Every row has a hidden score from 0 to 20. What is each row's score? 10 is about the middle. The score is a weighted sum of the row's numbers plus the product of two more (or one squared), each taken from its middle value.
[ 0.16 -0.08 -0.53  0.43  0.01 -0.75 -0.26  0.30 -0.38  0.16  0.33 -0.70  0.24
  0.11  0.32  0.21] -> 10
[ 0.61 -0.36 -0.12 -0.55  1.37 -0.21 -0.49 -0.22 -0.48  0.41  0.65  0.98  0.12
  0.47  0.12 -0.22] -> 4
[-0.80  0.97  0.27 -0.08 -0.95 -0.36 -0.61 -0.02 -0.07 -0.69 -0.58 -0.87 -0.02
 -0.48 -0.45 -0.32] -> 15
[ 0.75 -0.75 -1.49 -0.82  1.68  0.92 -0.90 -0.96 -0.07  1.93  0.64  0.16  2.12
  0.38  0.27  1.93] -> 14
[ 1.66  1.49  0.79 -0.18 -0.41 -0.54  1.10  0.23  0.14 -0.17 -0.38  0.25 -0.04
 -0.82  0.14 -1.40] -> 6
[ 0.44 -0.15 -0.28  0.55  1.25  0.13 -0.21 -0.22  0.03  1.25  0.83 -0.30  0.35
 -0.39 -0.50 -0.20] -> 10
[ 1.48  0.98  0.50  0.09 -0.26 -1.10  0.19  1.80 -0.17 -0.48 -0.50 -0.32  0.06
 -0.94  0.21 -1.73] -> 8
[-0.42 -0.60 -0.17  0.77  1.04  0.07 -0.74  0.20  0.05  0.41  0.98 -0.55  0.09
 -0.62 -0.33 -0.80] -> 12
[-0.40  0.05 -1.38 -1.39  0.15  0.14 -0.38 -0.85 -0.83  0.11  0.10  0.10  0.79
  1.78  0.54  0.84] -> 9
[-0.67  0.32 -1.36 -0.66 -0.40 -0.50 -0.92 -1.21 -0.42 -0.22  0.39  0.05  0.77
  1.01  0.88  0.91] -> 11
[ 0.08 -0.55 -0.81 -0.21  0.01 -1.21 -1.16 -0.67  0.18 -0.21  0.03 -0.32  1.29
  1.26  0.69  2.12] -> 8
[ 0.31 -0.01 -0.76  0.32  0.32 -0.21  0.23 -0.61 -0.70  0.47  0.88 -0.08  0.36
  0.66  0.23 -0.10] -> 15
[ 0.50 -1.11 -1.04 -0.82  1.21  0.99 -0.75 -0.13 -0.42  0.93  0.24  0.97  0.83
  1.47  1.09  1.30] -> 11
[-0.17 -0.39  0.38  0.36  0.29  0.95 -0.54  0.64 -0.29 -0.01 -0.96 -0.35 -0.65
 -0.55 -0.64 -0.48] -> 9
[ 1.55  0.79 -1.58 -0.46  0.89 -0.26 -0.28 -1.29 -0.50  1.35  1.80  0.45  1.86
  0.81  0.37  0.69] -> 12
[ 0.54 -0.75 -0.58  0.16  1.01  0.48 -0.83  0.52  0.23  0.48  0.19  0.16  0.52
  0.38  0.51  0.31] -> 11
[ 1.23  0.18 -0.51 -0.21 -0.25  0.09 -0.16  0.77  0.29  0.23 -0.27  0.96  0.14
  0.02  0.07 -0.26] -> 14
[-0.92  0.91  0.58 -0.81 -0.34  0.49  0.46  0.43 -0.50 -0.94 -1.28  0.45 -0.80
 -0.07 -0.08 -0.90] -> 7
[ 1.72  0.18  0.56 -0.48 -0.66 -0.10 -0.30  2.13 -0.07 -0.90 -1.76  0.79 -0.41
  0.25  0.49 -1.43] -> 8
[ 1.05  0.50 -0.51 -0.16 -0.14 -0.94  0.07 -0.71 -0.32  0.20  1.01  0.16  0.94
  0.81  0.16  0.23] -> 9
[-0.66  1.17  2.40  1.16 -2.71  0.25  2.31  1.18  0.70 -1.83 -1.88 -0.44 -2.26
 -1.70 -0.35 -1.34] -> 17
[ 0.99  0.79  0.04 -0.07 -0.64 -1.51  0.72 -0.18  0.16  0.12  0.83 -0.45  0.64
 -0.26  0.54  0.03] -> 7
[-1.11 -0.80  0.78  1.88 -0.28 -1.78 -0.63  0.49  1.07 -1.32  0.58 -0.64 -1.36
 -0.93 -0.52 -0.60] -> 7
[-0.13 -0.49 -0.55 -0.03 -0.06 -0.28 -1.41  0.39 -0.09 -0.41 -0.35 -0.45  0.25
  0.60  0.58  0.65] -> 8
[ 0.36 -0.91 -0.93 -1.43  1.31  1.14 -1.10 -0.76 -0.42  1.28  0.17  0.14  1.42
  0.80  0.13  1.31] -> 8
[-0.79  0.03 -1.05  0.16  0.89 -1.23 -0.87 -0.69 -0.22  0.40  1.38 -0.16  0.42
  0.51 -0.53 -0.32] -> 9
[-0.49  0.44 -0.78 -0.45  0.06 -0.49 -0.76 -1.43 -0.01  0.11  0.55  0.21  1.26
  0.50  0.66  1.56] -> 10
[ 1.69 -0.62 -0.29  0.08  1.30  0.56  0.21 -0.35 -0.01  1.33  0.66  0.58  1.17
 -0.02  0.44  0.75] -> 18
[ 1.30 -0.60  0.71  0.78 -0.22  0.48  0.64  1.71  0.36 -0.19 -0.87  0.58 -0.77
 -0.26  0.91  0.15] -> 12
[-0.01 -0.11 -1.06 -1.40  0.74  0.05 -0.68 -1.02 -0.62  0.60  0.21 -0.14  1.10
  0.86  0.40  1.74] -> 5
[-0.88  0.53 -0.89 -1.32  0.10 -0.54 -0.63 -0.88 -0.50 -0.05  0.27 -0.48  1.07
  0.50 -0.18  0.13] -> 10
[ 0.88 -1.34 -0.42  0.63  1.35  0.60 -0.56 -0.55  0.17  1.36  1.03  0.07  0.72
 -0.40 -0.12  1.55] -> 12
[-1.19  0.01 -0.55 -0.47  0.50 -0.38 -0.94 -0.44 -0.39 -0.12  0.24 -0.83 -0.16
  0.25  0.21 -0.90] -> 4
[ 1.19  0.58 -0.42 -0.74  0.08  0.58 -0.91  1.18 -0.11 -0.50 -0.73  1.28 -0.13
  0.37  0.77 -1.44] -> 10
[ 1.65  1.25 -0.12 -1.08 -1.19  0.52  0.02  1.29 -0.15 -1.45 -1.63  1.74  0.08
  0.78  1.74 -1.05] -> 14
[-1.09 -0.20  0.88  1.72  0.67 -2.12 -0.71 -0.07  0.80 -0.37  1.88 -1.06 -0.71
 -1.90 -1.08 -1.53] -> 4
[ 1.05 -0.41  1.31  0.46 -0.07  0.18  1.05  1.20  0.05 -0.53 -0.47  1.13 -0.86
 -0.36 -0.05 -1.06] -> 12
[ 2.24  0.64 -1.31 -0.96  1.00 -0.50 -0.27 -1.43 -0.27  1.40  1.33  0.51  2.06
  0.87  0.28  0.56] -> 9
[-0.05 -0.07  1.40  1.25  0.96 -1.44 -0.02 -0.49  0.60  0.21  1.45 -1.29 -0.42
 -2.04 -1.42 -1.80] -> 2
[-0.12  0.05  0.94  1.00 -0.47 -0.25  0.99 -0.54  0.43  0.00  0.97 -0.82 -0.91
 -0.31  0.27 -0.33] -> 7
[ 0.21 -0.18  0.33  0.49 -0.21 -0.37  1.50 -0.38  0.14  0.05  0.82 -0.66 -0.16
 -0.34  0.02  0.36] -> 10
[ 1.18 -0.06 -0.68  0.09  0.87 -0.23 -1.02 -1.01  0.10  0.71  1.33  0.51  0.63
  0.05  0.32 -0.30] -> 9
[-1.25 -0.90  0.81  0.47  0.02  1.16  0.58  0.45  0.32  0.23 -0.32 -0.09 -1.14
 -0.49 -0.71  0.23] -> 15
[ 1.17 -0.49 -0.29 -0.67  0.16  0.04 -0.78  1.77  0.15 -0.47 -1.57  0.97  0.40
  0.60  0.86  0.10] -> 13
[-0.09 -0.12 -0.28  0.87  0.83 -1.02 -0.67 -0.01  0.27  0.09  1.21  0.07 -0.07
 -0.49 -0.08 -0.09] -> 8
[ 0.42  0.12 -1.10 -0.93  0.31  0.57 -0.35 -0.59 -0.65  0.51  0.20 -0.36  1.05
  0.51  0.45  0.22] -> 12
[ 0.53  0.61  0.92  0.89  0.34 -0.50 -0.17  1.68  0.14 -0.90 -0.54 -0.49 -0.92
 -0.98  0.00 -2.07] -> 4
[ 0.74  0.14 -1.04 -1.12  1.04  0.11 -0.11 -0.92 -0.06  1.55  0.68  0.07  1.22
 -0.04  0.09  1.29] -> 7
[ 0.18 -0.88 -1.01 -0.63  0.95  1.08 -0.73 -0.77 -0.04  1.23  0.23  0.17  0.85
  0.50 -0.01  1.08] -> 12
[ 1.78  0.72 -0.18  1.15  0.57 -0.94  0.08  0.20  0.28  1.15  1.21 -0.37  0.56
 -0.93  0.19 -0.32] -> 10
[ 0.66 -1.08 -0.88 -0.56  0.83  0.53 -0.31 -0.87 -0.17  1.40  0.81  0.23  1.14
  0.69  0.01  1.18] -> 12
[-0.12  0.12 -0.21 -0.29 -0.28  0.21  0.59 -0.44 -0.16  0.17  0.12 -0.73 -0.09
 -0.24 -0.28  0.21] -> 10
[-0.04 -0.23 -0.16 -0.08  1.14 -0.60 -0.97 -0.80 -0.15  0.51  0.52 -0.05  0.89
 -0.80 -1.42 -0.40] -> 11
[-0.93 -0.02  0.42  0.87  0.18 -0.40 -0.04  0.12  0.24 -0.65 -0.11 -0.79 -0.83
 -0.88 -0.08 -0.96] -> 9
[ 0.33  0.23 -0.04 -0.18 -0.01  0.70  0.19  0.32 -0.13  0.07 -0.21  0.30  0.10
  0.09 -0.26 -0.11] -> 13
[ 0.46 -0.45 -1.03 -0.70  1.14 -0.09 -0.86 -0.75 -0.15  1.07  0.90 -0.31  1.28
  0.41 -0.06  0.87] -> 8
[ 0.67 -0.48 -0.67 -0.07  0.67  0.44 -0.29 -0.12  0.16  0.85  1.02  0.54  0.37
  0.62  0.49  0.51] -> 10
[ 0.25 -0.92 -0.65 -0.36  1.76  0.50 -1.49 -0.24 -0.25  1.42  1.19 -0.46  1.37
 -0.22 -0.17  0.28] -> 8
[ 1.42 -0.95  0.59  1.44  0.18  0.49  0.52  0.92  0.56  0.55  0.28 -0.32 -0.26
 -0.50  0.60  0.90] -> 11
[-0.81  0.74  1.03 -0.13 -0.73  1.01  0.59  1.27  0.27 -0.98 -1.79  0.62 -0.73
 -0.81 -0.56 -0.56] -> 17
[ 0.16  0.42 -1.67 -2.22  0.26  0.28 -0.67 -1.67 -0.95  0.81  0.40  0.17  1.49
  1.74  0.23  0.90] -> 9
[-0.59 -0.49  0.37  0.53 -0.49 -0.16  0.98 -0.63  0.29  0.05 -0.06 -0.58 -0.34
 -0.45 -0.16  1.23] -> 12
[-1.29  0.50 -0.14 -0.15 -0.41 -1.58 -1.25 -0.05 -0.02 -0.43  0.32 -0.40  0.00
 -0.37 -0.32 -0.44] -> 8
[ 0.52 -0.65 -0.70  0.01  0.79  0.56 -0.05 -0.41 -0.08  1.47  1.54  0.22  0.40
  0.40 -0.18  1.10] -> 12
[ 0.14 -0.77 -0.02  0.33  1.27  0.24 -0.70 -0.73  0.16  0.93  1.32 -0.18  0.81
 -0.27 -0.28  0.07] -> 10
[ 1.05 -0.79 -1.58 -0.73  0.87  1.00 -1.13 -0.27 -0.51  1.24  0.98  0.40  1.12
  0.82  0.66  0.91] -> 12
[ 0.39  0.37 -1.60 -1.48  0.21  0.56 -0.60 -1.02 -0.59  1.09  0.35  0.37  1.11
  1.16  0.04  1.08] -> 12
[-0.10  1.05  0.09 -0.38 -0.72  0.51  1.04 -0.43 -0.14  0.07 -0.97  0.23 -0.41
 -0.38 -0.84 -1.03] -> 14
[-0.48 -1.30 -0.96 -0.76  0.93  1.72 -0.71 -0.76  0.21  1.18  0.23  0.11  0.97
  0.76  0.21  1.70] -> 16
[ 0.37 -0.35 -0.43 -0.48  0.11  0.09 -0.22 -0.20  0.29  0.56 -0.24 -0.27  0.72
  0.51  0.50  0.82] -> 9
[-2.38  0.42  0.49  0.68 -0.60 -2.10 -0.88 -0.82 -0.21 -1.83 -0.27 -1.72 -0.74
 -1.11 -0.84 -1.04] -> 5
[ 1.11 -0.20  0.04  0.49  0.31  0.21  0.50 -0.72  0.34  1.10  1.10  0.12 -0.12
 -0.60  0.04  0.14] -> 9
[ 1.40  0.33  0.55  1.04 -0.96 -0.47  0.82  1.22  0.94 -0.80  0.00  0.73 -0.45
 -0.36  0.99 -0.94] -> 16
[-0.76  0.48 -0.55 -0.75 -1.64 -1.01 -0.42 -0.01 -0.03 -1.50 -1.06 -0.32 -0.04
  0.83  1.07  0.88] -> 9
[-0.62  1.10 -0.73 -1.17 -0.09  0.19 -0.02 -1.03 -0.33 -0.06  0.02 -0.14  0.31
  0.65  0.16 -0.67] -> 8
[ 0.17  0.42 -0.49 -1.12  0.20  0.67 -0.07 -0.04 -0.20 -0.03 -0.54  0.53  0.47
  0.58 -0.06 -0.28] -> 11
[ 0.59 -0.67 -0.65  0.23  1.33  0.88 -1.25  0.47 -0.06  1.17  0.75 -0.03  0.27
 -0.60 -0.03  0.38] -> 9
[-0.98 -1.68  0.38  1.38  0.80 -0.69 -0.95 -0.06  0.71 -0.18  0.70  0.09 -0.45
 -0.40 -0.39  0.46] -> 11
[-1.77  0.11 -0.76 -0.80 -0.47 -0.31 -0.10 -0.45 -0.09 -0.65 -0.72 -0.53  0.09
  1.24  1.00  1.36] -> 9
[ 0.59 -0.03  1.12  1.86 -0.74 -0.39  1.03  1.14  0.16 -0.02  1.28 -0.03 -0.96
 -1.12 -0.22 -0.85] -> 13
[ 0.31  0.02 -0.19 -0.29  0.27 -0.05  0.15  0.89 -0.28 -0.26 -0.49  0.12 -0.41
 -0.09  0.08 -0.81] -> 10
[ 0.44 -1.02 -1.02 -0.41  0.59  0.73 -1.28  0.08 -0.30  0.78  0.64  0.89  1.02
  1.00  0.28  1.46] -> 14
[-1.36 -0.59  1.95  2.83 -0.25 -2.50  0.53  0.67  1.11 -1.62  1.26 -0.60 -2.14
 -1.92 -0.93 -0.97] -> 5
[ 0.20  0.37  0.08  0.42  0.29 -0.42  0.96 -0.52  0.15  1.35  1.35  0.29  0.17
 -0.05 -0.36  0.57] -> 11
[-0.06  0.60  0.08 -0.59 -0.64  0.68  0.50  0.05 -0.32 -0.01 -1.19 -0.26  0.02
  0.10  0.05  0.24] -> 11
[ 0.33 -1.87 -0.22  0.04  1.58  0.78 -1.11  0.21  0.45  1.17  0.10 -0.19  0.53
  0.02 -0.09  0.93] -> 9
[-0.40  0.46  1.02  1.78 -1.84 -1.61  1.17 -0.15  0.75 -1.16  0.02 -1.07 -0.93
 -0.94  0.17  0.57] -> 11
[-1.42  0.92 -0.61  0.11 -0.45 -0.93 -0.95 -0.34 -0.53 -0.91  0.63 -0.73 -0.09
  0.47  0.36 -0.80] -> 8
[-0.11  2.00  0.89 -0.81 -1.21 -0.13  1.05 -0.34 -0.37 -0.81 -1.73 -0.12  0.08
 -0.44 -0.34 -1.40] -> 9
[-0.33  0.38 -0.48 -0.73 -0.41 -0.35 -0.58 -0.02 -0.16 -0.03 -0.27 -0.23  0.65
  0.44  0.70  0.67] -> 10
[-1.42 -1.06  0.11  0.01  0.22 -1.12 -0.74  0.07  0.20 -0.99 -0.32 -0.80 -0.06
 -0.57 -0.30  0.78] -> 7
[ 1.02 -0.76 -0.61 -0.28  0.88  1.01 -0.16 -0.45 -0.67  1.25  0.34 -0.41  0.87
  0.67  0.88  0.95] -> 10
[-2.05  0.31  0.19  0.38 -0.95 -1.86 -0.17 -0.48 -0.30 -1.77 -0.39 -0.75 -1.01
  0.38  0.38 -0.30] -> 5
[-0.44 -0.31 -0.18 -0.11 -0.12 -0.59  0.14 -0.72 -0.09 -0.17  0.28 -0.20 -0.05
  0.74  0.88  0.95] -> 5
[-1.34 -0.58 -0.07  0.05  0.42 -0.22 -0.99 -0.57 -0.06  0.28  0.35 -0.50 -0.13
 -0.02  0.01  0.77] -> 7
[ 0.30 -1.58 -0.60 -0.82  1.54  1.33 -1.20 -0.79 -0.25  1.23  0.73  0.99  1.22
  0.80  0.06  1.59] -> 11
[-2.25  1.48  1.86  0.97 -2.98 -1.42  1.18  0.97  0.24 -3.07 -2.51 -1.11 -1.99
 -1.14 -0.51 -1.56] -> 13
[ 0.24 -0.58  0.86  0.89  1.07 -0.29 -0.21  0.20 -0.16  0.35  0.20 -0.72  0.07
 -1.38 -1.19 -1.82] -> 16
[-0.15  0.77 -0.36 -0.90 -0.53 -0.26  0.35 -0.14 -0.21 -0.02 -0.74 -0.42  0.55
 -0.09 -0.25 -0.22] -> 12
[-2.16  1.37  0.91  0.55 -1.57 -2.33  0.22 -0.03  0.17 -2.09 -0.78 -1.45 -0.71
 -1.22 -0.93 -1.28] -> 9
[ 1.26  0.90  1.21  0.96 -1.00 -0.31  1.14  1.46  0.42 -1.33 -0.25  1.30 -1.39
 -0.52  0.23 -1.77] -> 10
[ 1.54  1.69 -1.08 -1.97  0.34  0.63 -0.27 -0.22 -0.67  0.44 -0.60  1.46  1.04
  0.93  0.86 -0.60] -> 8
[ 0.27 -0.02 -1.24 -0.85  0.92  0.29 -0.34 -0.76 -0.40  1.48  0.95  0.15  1.20
  1.05  0.34  0.72] -> 10
[ 2.28  0.46 -0.19 -1.02 -0.32  0.56 -0.93  1.31 -0.17 -0.62 -1.80  1.43  0.64
  0.86  1.09 -0.55] -> 12
[ 1.16 -0.63 -1.04 -0.69  0.73  0.77 -0.43 -0.28 -0.07  0.97  0.52  1.00  0.90
  1.13  0.55  0.52] -> 13
[-0.50  0.41 -1.23 -1.63  1.00  0.41 -0.52 -1.36 -1.13  0.48 -0.13  0.23  1.08
  0.95 -0.10  0.61] -> 8
[ 2.48  2.35 -0.33 -0.87 -0.81 -1.06 -0.43  1.94 -0.55 -1.09 -1.56  1.78  0.49
  0.29  0.56 -2.21] -> 16
[ 0.25 -0.99  0.23  0.92  1.18 -0.11 -0.18  0.00  0.67  0.48  1.13 -0.13  0.01
 -0.49 -0.15  0.74] -> 7
[ 0.05 -1.51 -0.60  0.56  0.24  0.32 -0.77  0.80  0.04 -0.11  0.71  0.23 -0.20
  1.41 -0.08  0.99] -> 15
[-0.58  0.76  1.47  0.83 -0.97 -0.24  0.14  1.79  0.17 -1.68 -1.37  0.17 -1.84
 -1.29 -0.13 -2.48] -> 8
[ 0.28 -1.53 -0.34  0.07  0.63  0.77 -0.38 -0.39 -0.15  0.85  0.80 -0.32  0.44
  0.57  0.80  1.32] -> 9
[-0.43 -0.11 -0.83 -0.60  0.07 -0.37 -0.41 -0.45 -0.02 -0.21 -0.77 -0.73  0.45
  0.70  0.65  0.59] -> 9
[-0.01  1.48  0.16 -0.79 -0.83  1.06  0.99 -0.45 -0.40 -0.38 -0.82 -0.05 -0.27
  0.10 -0.31 -0.57] -> 14
[-0.12 -1.44  1.98  2.33 -0.57  0.85  2.23  0.00  0.68  0.16  0.72 -0.94 -2.16
 -2.36 -0.44  0.10] -> 12
[-0.40 -0.59 -0.02  0.08  1.48 -0.65 -0.93 -0.49  0.01  0.33  0.98 -0.43  0.49
  0.05 -0.84 -0.47] -> 5
[ 0.47  0.55 -0.14  0.35  0.12 -0.31  0.69 -0.04  0.20  0.44  0.87  0.38  0.17
  0.17  0.61 -0.17] -> 10
[ 0.00 -0.05 -1.96 -1.14  0.88  0.76 -1.41 -0.81 -0.51  0.93  0.96  0.17  1.49
  1.74  0.69  1.61] -> 13
[-0.62 -0.55  1.75  1.65 -0.94  0.45  2.02 -0.11  0.59 -0.18  0.24 -0.72 -1.64
 -1.70 -1.11 -0.17] -> 15
[ 0.71 -0.22 -1.52 -1.35  0.52 -0.28 -0.78 -1.12 -0.44  1.20  1.06  0.17  1.56
  1.68  0.45  1.07] -> 8
[-0.24 -0.36 -2.07 -1.19  0.59  0.20 -1.49 -0.89 -0.47  0.52  0.99 -0.07  1.01
  1.46  0.73  1.02] -> 9
[ 1.07 -0.05 -0.68 -0.29  0.58 -0.38  0.27 -0.83  0.23  0.88  0.97  0.29  0.64
  0.77 -0.20  0.76] -> 8
[ 0.47 -0.41  0.90  2.03  0.38  0.09  1.29 -0.14  0.56  0.32  2.08 -0.83 -1.22
 -0.74 -0.68 -0.23] -> 10
[-0.76 -1.31 -0.55 -0.31  0.86 -0.04 -0.76 -0.45 -0.26  0.33  0.09  0.11  0.23
  1.15 -0.34  1.70] -> 7
[ 0.79 -0.46 -1.00 -0.48  0.53  0.38 -0.75  0.12 -0.21  0.95 -0.22  0.15  1.03
  0.85  0.89  1.57] -> 10
